In the rows, zero is written as 128.
One turn moves each row of this set onto another row. After a few examples, where does it send each row asked below?
Z_325: [125 153  95 112 121  99 116 112 113 115 111 162 129 124 129 100 161 116
 117 152 136 120 131 130  91 142 122 110 135  76 104 154 119 125 122 162
 109 107 129 121 165 128  98 112 125 110 136 139 128 176 124 114]
Z_33: [123 149  91 110 149 109 119 129 123 114 116 159 140 102 135 110 153 119
 119 156 129 111 133 122  84 144 117  91 152  84  97 144 104 112 109 160
 122 116 131 116 159 115 100 122 107 108 120 114 123 145 132 112]
Z_594: [139 140  97 138 119 115 101 130 131 112 136 135 128 139 136 119 146 138
  63 165 131 126 153 192  98 128 131  98 146  82 117 140 119 134 150 139
 143 118 123 134 147 159 109 102 123 106 153 134 119 142 112 135]
Z_183: [114 131 102  94 131 123  91 142 133 109 151 153 110 121 144 124 114 111
 107 176 119 109 155 122  98  80 142 104 125  72 106 144 107 117 131 120
 133 129 131 165 135 114 126 116 115 102 106 125 104 148 120 124]
Z_993: [145 143 100 132 126  82 103 155 137 108 141 136 114 112 145 120 152 146
  88 179 121 114 160 150  85 116 127 100 160  82 127 139 116 108 155 149
 154 129 131 163 148 151 115 124 112  94 130 142  87 131 109 120]
Z_344: [133 157 129 136 113 138 114 126 130  96 123 137  77 149 124 108 137 143
 123 166 145 117 148 133  95 111 151 111 159  50 126 167 126 110 148 125
 121 117 125 139 155 137 120 124 126 107 113 144 104 136 119 100]
Z_923: [124 142 103  91 128 139 101 123 126 123 123 148 119 147 105 114 137 115
 109 176 107 123 154 116  94 102 164 113 120  56 129 141  99 114 124 104
 132 112 146 153 146 141 132 109 117 117 121 122 108 155 120 131]
Z_478: [148 153 111 115 121 118  98  93 109 131 125 130 131 130 129 135 137 112
  96 146 139 146 148 134 121  99 117  88 132  88 130 128 117 149 143 144
 153 141  99 121 163 143 113 121 123 105 109 130 119 151 148 109]
Z_882: [107 124  87 106 114 132  97 134 130 120 137 131 125 140 152 119 136 123
  91 171 137 120 159 135 119 102 156 104 106  72 116 148 107 120 130 104
 149 117 145 136 150 131 132 114 142 109 118 108 130 151 111 127]
Z_154: [133 153 103 120 136 123 119 127 142 130 130 132 127 135 124 128 163 146
  88 163  94 123 146 157  76 127 118  83 157  64 134 137 126 104 132 130
 146 132 136 152 148 170 109 114  94 112 142 137 108 141 132 127]
Z_404: [118 132  89 121 129 113 104 135 117 112 119 152 124 107 142  98 165 126
 110 156 126 124 144 120 109 149 126 121 143  90 112 153 117 115 130 177
 130 108 133 121 165 123 100 124 123  87 124 112 118 157 123  91]
Z_780: [163 151 107 119 125 103  89 118 114 132 122 153 129 119 120 130 134 117
  99 156 138 136 164 119 124  97 138  98 140  96 142 130 110 146 138 158
 151 141  98 128 170 141 115 118 117  93 100 130  99 136 138 109]
Z_100: [116 152 113 136 136 158 120 147 146 112 123 153 109 151 146 118 138 154
 105 152 147 118 164 132 106 123 165  93 158  60 134 167 134 108 121 127
 138 125 131 122 157 140 123 123 120  97 118 120 120 119 123 108]
Z_444: [152 156 111 106 132 105 109 107 124 139 109 140 141 129 126 138 148 117
 101 154 138 137 149 107 110 103 129  79 137  86 147 122 110 135 128 138
 165 143 106 126 168 149 119 134 117  94 111 130 108 149 145 111]
Z_729: [124 156 134 129 134 139 125 136 144  88 127 155 103 154 150 124 124 134
 103 165 169 110 149 141  89 107 141  85 154  58 106 145 124 118 130 115
 130 123 117 127 138 117 116 137 118  97 136 138 118 138 123 117]

Z_444 goes to Z_478
Z_183 goes to Z_923
And these:
Z_100 goes to Z_729
Z_33 goes to Z_325
Z_154 goes to Z_594

